Look-ups in named tables: a row name and a column name give one cell, copied from the table.

godusa:
,sedeni,daleson,lokuv,fusosup,tor,monusis
bom,177,134,123,135,138,150
tasa,162,133,132,129,139,144
tovi,113,139,160,126,143,131
mizokat,151,140,140,139,142,143
giz,135,132,145,120,138,133
bomupu,91,132,169,104,140,117
morefe,62,148,189,126,149,118
viv,201,90,133,53,119,104
pid,148,146,142,145,145,147
sotiv,184,166,132,193,154,173
vepaba,188,151,124,171,147,165

tasa, sedeni => 162
morefe, monusis => 118
vepaba, tor => 147
tasa, fusosup => 129
viv, fusosup => 53
sotiv, lokuv => 132
bom, fusosup => 135
viv, daleson => 90
bomupu, lokuv => 169
mizokat, tor => 142
sotiv, tor => 154
tasa, lokuv => 132
vepaba, lokuv => 124
mizokat, sedeni => 151
Which row has the largest fusosup? sotiv

Table lopulid
|  | vutul | mut | fonaba | lafup | funi | zesulu | pavubo | falebu | sazoz | lemebuv |
|---|---|---|---|---|---|---|---|---|---|---|
| lesip | 134 | 204 | 168 | 206 | 75 | 106 | 106 | 219 | 85 | 55 |
| pafafib | 35 | 202 | 131 | 184 | 174 | 209 | 173 | 201 | 133 | 84 |
| damin | 35 | 202 | 133 | 186 | 172 | 210 | 171 | 202 | 131 | 82 |
| debivet | 128 | 196 | 98 | 121 | 196 | 56 | 174 | 244 | 183 | 172 |
| legukop | 168 | 197 | 119 | 138 | 146 | 21 | 141 | 249 | 157 | 153 |
| lenapo | 94 | 207 | 167 | 214 | 93 | 155 | 121 | 208 | 85 | 43 |
| mikev | 132 | 205 | 168 | 207 | 74 | 109 | 105 | 218 | 84 | 53 |
| kir | 40 | 198 | 110 | 155 | 211 | 186 | 192 | 209 | 164 | 123 |
| firiz | 179 | 199 | 142 | 162 | 104 | 26 | 115 | 244 | 126 | 118 |
| vego | 57 | 206 | 153 | 207 | 129 | 195 | 145 | 201 | 103 | 53 |
| kimo | 74 | 195 | 94 | 128 | 224 | 125 | 197 | 225 | 185 | 159 |
| vikop | 166 | 196 | 118 | 134 | 149 | 22 | 142 | 250 | 159 | 154 |
| duvem | 125 | 195 | 98 | 121 | 198 | 59 | 177 | 242 | 183 | 172 |
| rima | 164 | 202 | 161 | 189 | 77 | 60 | 102 | 231 | 99 | 80 |

debivet, funi => 196
debivet, mut => 196
kir, vutul => 40
pafafib, fonaba => 131
mikev, falebu => 218
firiz, mut => 199
damin, sazoz => 131
vego, vutul => 57
firiz, zesulu => 26
kimo, lafup => 128
vego, lafup => 207
lesip, mut => 204
rima, pavubo => 102
Which row has the largest falebu? vikop

zeg
         nifomu  tepo  vara  seretab  vub  nefotat  dol
fos          78   122    96       82  133      119  116
punif       141   157   176       95  115       31  108
vasipob      91   111   112      122  151      119  107
zet          75   127   125       60  148      175   97
ludegu       70   136    82      112  114       95   52
supuzug      98   129   116      112  132       80  167
sal         149   166   228       83  149       61  149
ludul        83   126   122      100  160      139   93
sevusa       85   119   137       30  163      167  105
liluno       82   105    75      160  129       98   13
gogin        85   141   120       95   95      118  108
ludu         48   206   118      103   86      133  157

ludegu, vub => 114
gogin, nifomu => 85
vasipob, dol => 107
ludul, dol => 93
ludu, nifomu => 48
supuzug, vub => 132
supuzug, seretab => 112
ludu, vara => 118
ludegu, nefotat => 95
ludegu, tepo => 136
vasipob, tepo => 111
sevusa, vub => 163
sal, vub => 149
liluno, tepo => 105
fos, nefotat => 119
ludu, seretab => 103
ludu, tepo => 206
Row with the largest seretab: liluno

Table tutar
,fazanat,vov,tep,zokepi,fisozi,nomo,kogepeb,zek
bekorum,4.2,3.8,3.1,2.9,6.8,4.2,3.3,2.8
nivipe,4.2,4.5,5.3,2.8,6.6,3.5,2.7,2.9
vaf,4.6,5.5,3.7,3.4,4.8,6.3,2.6,6.1
vuvu,4.4,3.6,4.0,3.0,5.3,2.5,3.6,4.0
fubame,4.5,4.4,4.3,3.2,5.2,2.9,2.2,4.6
rov,5.7,5.5,3.1,3.4,6.7,2.5,3.0,3.6
vom,4.2,4.3,3.2,3.4,6.6,2.4,2.4,2.9
sonez,4.5,3.4,4.1,2.8,5.4,2.4,2.1,4.0
kito,4.2,7.9,3.4,3.7,4.9,2.9,2.5,2.7
tebidep,4.2,4.3,3.0,2.8,8.6,2.8,2.7,2.6
sul,4.5,5.2,2.9,4.0,5.0,3.2,3.6,3.3
muzo,4.6,5.5,3.3,3.3,5.7,3.0,4.4,3.0

nivipe, fisozi -> 6.6
tebidep, tep -> 3.0
muzo, zek -> 3.0
rov, zokepi -> 3.4
fubame, kogepeb -> 2.2
muzo, tep -> 3.3
sonez, vov -> 3.4
vaf, kogepeb -> 2.6
sonez, fazanat -> 4.5
sonez, fisozi -> 5.4
tebidep, fisozi -> 8.6
vaf, zek -> 6.1
vuvu, fisozi -> 5.3

Table pedisiv
         bonugi   zef   ber  faro   zov   tek  medug  gapizav
lugivi     -315   350   273    51   130   -82     16      -97
mudopal     285  -251  -456  -227  -113   138    -86      -59
bogev       391   188  -125  -206   145  -216   -125     -238
rone       -299   575  -549   131  -133  -225     31      480
pas        -323  -698   -83   494  -384  -341   -292     -232
melire     -133  -881   271   105  -455   -96    -45     -310

What is the medug of mudopal in pedisiv? -86
What is the tek of melire in pedisiv? -96
What is the zov of bogev in pedisiv? 145
What is the tek of pas in pedisiv? -341
What is the zov of rone in pedisiv? -133
What is the tek of rone in pedisiv? -225
Which row has the largest medug? rone

derufo:
,dil,bag,neb,fivesus,noludot,vebe,gatig,bamunen,mopile
vezero,15.889,12.366,12.048,22.350,34.028,-10.573,12.317,-0.541,38.076
podot,-21.192,-19.259,30.338,27.802,-18.261,4.235,-15.579,-14.568,-32.948
rafe,-3.944,6.082,20.330,22.772,-5.570,69.286,-6.458,4.582,-6.841
finino,69.754,23.221,20.012,25.835,74.483,57.957,0.504,17.226,-44.037
gupem,45.123,39.574,11.985,18.722,44.623,88.209,36.322,34.945,53.532
tagula,-26.943,39.780,19.544,14.541,-35.277,11.400,31.809,10.323,63.493
fir,23.500,17.200,20.156,19.225,19.578,54.093,23.191,9.594,14.934
rofon,75.321,17.717,18.220,26.942,78.824,-38.700,-1.648,17.619,-50.815
fuv,-8.470,21.020,5.940,6.864,-42.575,50.665,31.054,86.428,-33.534
tabete,27.387,5.830,14.675,30.694,76.526,26.598,-4.146,-50.831,62.712

fuv, bag -> 21.020
gupem, vebe -> 88.209
gupem, noludot -> 44.623
finino, bag -> 23.221
fir, bamunen -> 9.594
gupem, neb -> 11.985
podot, vebe -> 4.235
tagula, fivesus -> 14.541
gupem, gatig -> 36.322
Which row has the largest fivesus? tabete

pizonu
|  | vuli | gotum |
|---|---|---|
| kul | -5.43 | -4.84 |
| gubolom | -5.97 | 4.86 |
| rar | -2.17 | 4.28 |
| zez | -0.43 | 4.71 |
| zepide | -2.07 | -1.43 |
| fogike | -7.53 | 8.02 |
| supa | -7.94 | 0.79 |
| dad | 0.24 | -6.15 |

gotum of zepide: -1.43
gotum of fogike: 8.02
vuli of fogike: -7.53
gotum of dad: -6.15
gotum of gubolom: 4.86
vuli of zepide: -2.07
gotum of rar: 4.28
gotum of kul: -4.84
vuli of gubolom: -5.97
vuli of kul: -5.43
vuli of zez: -0.43
gotum of supa: 0.79
vuli of dad: 0.24
gotum of zez: 4.71
vuli of supa: -7.94
vuli of rar: -2.17
Row with the largest vuli: dad

Table ved
|  | vog | seg | virur | sadi | kov | rarara | lik | tiva |
|---|---|---|---|---|---|---|---|---|
| der | 92 | 189 | 152 | 179 | 177 | 196 | 206 | 162 |
| ruvev | 132 | 184 | 62 | 226 | 146 | 105 | 201 | 164 |
| bepa | 146 | 165 | 140 | 202 | 109 | 125 | 193 | 180 |

bepa, rarara -> 125
ruvev, rarara -> 105
bepa, seg -> 165
der, kov -> 177
der, lik -> 206
ruvev, tiva -> 164
der, virur -> 152
bepa, lik -> 193
bepa, virur -> 140
bepa, kov -> 109
ruvev, seg -> 184
ruvev, vog -> 132
bepa, sadi -> 202
ruvev, virur -> 62
Row with the largest lik: der

sor.csv
,vemiza,sabi,nepepe,vek,toremak,loz,katarim,vato
kiv,0.5,0.6,0.7,0.4,0.4,0.4,0.6,0.6
pesu,0.6,0.6,0.7,0.7,0.6,0.5,0.5,0.7
tozi,0.7,0.5,0.8,0.5,0.5,0.4,0.7,0.9
zan,0.8,0.4,0.6,0.4,0.6,0.6,0.6,0.5
bulupu,0.5,0.5,0.5,0.5,0.5,0.6,0.7,0.5
zabiran,0.7,0.5,0.3,0.5,0.7,0.9,0.6,0.2
gikur,0.4,0.7,0.7,0.8,0.6,0.4,0.7,0.7
vafe,0.6,0.6,0.6,0.3,0.4,0.5,0.5,0.7
moregi,0.5,0.7,0.6,0.4,0.4,0.5,0.4,0.8

loz of zan: 0.6
toremak of zan: 0.6
sabi of zan: 0.4
sabi of gikur: 0.7
vemiza of bulupu: 0.5
vek of zabiran: 0.5

fiko.csv
,kadopo,mitesig,kem,zinu,pumibo,bukolum
zilo,-315,255,255,423,386,521
tebebav,-511,-205,309,13,587,-104
papeda,619,583,809,820,182,172

What is the zinu of zilo in fiko?
423
What is the kadopo of papeda in fiko?
619
What is the kem of papeda in fiko?
809
What is the zinu of papeda in fiko?
820
What is the mitesig of papeda in fiko?
583
What is the pumibo of papeda in fiko?
182
What is the kem of tebebav in fiko?
309
What is the bukolum of papeda in fiko?
172
What is the zinu of tebebav in fiko?
13
What is the bukolum of zilo in fiko?
521
What is the pumibo of zilo in fiko?
386
What is the mitesig of zilo in fiko?
255
What is the kem of zilo in fiko?
255
What is the bukolum of tebebav in fiko?
-104
What is the kadopo of zilo in fiko?
-315
What is the kadopo of tebebav in fiko?
-511
What is the mitesig of tebebav in fiko?
-205
What is the pumibo of tebebav in fiko?
587

